In the rows, zero is written as 128.
Named turns come first, each shown by rows before and after it. Which turns, in which order, take the first row of each pair that follows to the second? Write the first one first, as in the answered first pair.
Buz (before => after):
[114 122 122 156 124 124 152 144] => [117 118 118 160 120 126 142 135]
[140 124 117 109 149 119 111 105] => [133 130 106 102 143 137 115 114]
[127 123 143 113 131  96 126 125] => [134 124 134 119 135 102 125 110]
[ 73 161 125 134 122 147 158 120] => [ 76 155 142 133 120 124 162 136]
lomuv (before => after):
[131 139 101  97 116 167 142 175] => [120 167 114 130  97 182 112 130]
[148 116 139 114 130 128 119 154] => [115 129 122 122 138 155 147 118]
[180 131  98 171 107 106 122 122] => [158 109  78 145 143 112 174 134]
mimu (before => after):
[112 120 155 124 118  89 155 161] => [ 91 134 160 124 131 102 160 128]
[125 118 145 134 125  87 147 147] => [100 133 147 131 130 105 153 117]
[ 93 160 121 120  81 166 116 179] => [124 133 141 133  79 112 104 201]
[138 120 131 152 105 114 115 141] => [124 121 145 154 118 114 114 117]
revaf (before => after):
[158 112 115 144 107 114 139 191] => [146  97  98  89 155 135 146 163]
[108 139  90 117 141 156 157 118] => [ 97 158 104 144 119 153 155 110]
[116 124 113 102 154 134 138 106] => [100 141 135 133 137 136 137  94]
[128 167 134 119 101 163 106 122] => [144 156 131 125  95 154  97 144]
Pairs:
Each pair is 2 to 4 turns apart.
[115 125  87  80 116 157 169 183] => [124 173 149 121  71 151  77 119]
revaf lomuv
[ 99 129 141  88 142 140 155 167] => [130 133 163 103 116 116 118 184]
lomuv lomuv
[140 157 186 115 109  97  59 130] => [101 134 157 136 161 102 109  49]
lomuv Buz Buz lomuv
[134 148 149 128 125 121  57  56] => [ 83 139 106 104 165 148 123  42]
lomuv lomuv
[154 121 111 144 114 106  99 153] => [138 135 122 169  98 111 109 156]
lomuv revaf revaf lomuv
[148  95  87 124 133 110 156 162] => [178 117 108 133 121 103  83 117]
revaf lomuv revaf revaf
[173  70 125 138 160  95 125 110] => [145  99 129 199 124 116 134  78]
lomuv revaf revaf
[ 82 156 130 128 119 165 136  99] => [ 93 142 109  92 151 168 142 100]
lomuv revaf lomuv
[142 155 191 152  83 116  87 139] => [148 139 189 155  97  92  87 144]
mimu mimu revaf mimu
[119 133 125  97 134 141  97  69] => [110 115 110 123 149 128 150  69]
revaf lomuv Buz lomuv
[156 113  76 123 120 148 137 150] => [168 104  76 144 120 117 133 143]
lomuv lomuv lomuv mimu
[107 132 135 152 140 103 110  51] => [118 157 130 192  90 135 104  94]
Buz revaf
[135 151 152 119  79 195  89 153] => [147 132 144  97  91 183  98 190]
lomuv lomuv lomuv
[ 37 175 169 114 117 169 157  90] => [ 72 172 146  95  87 189 161 192]
Buz mimu
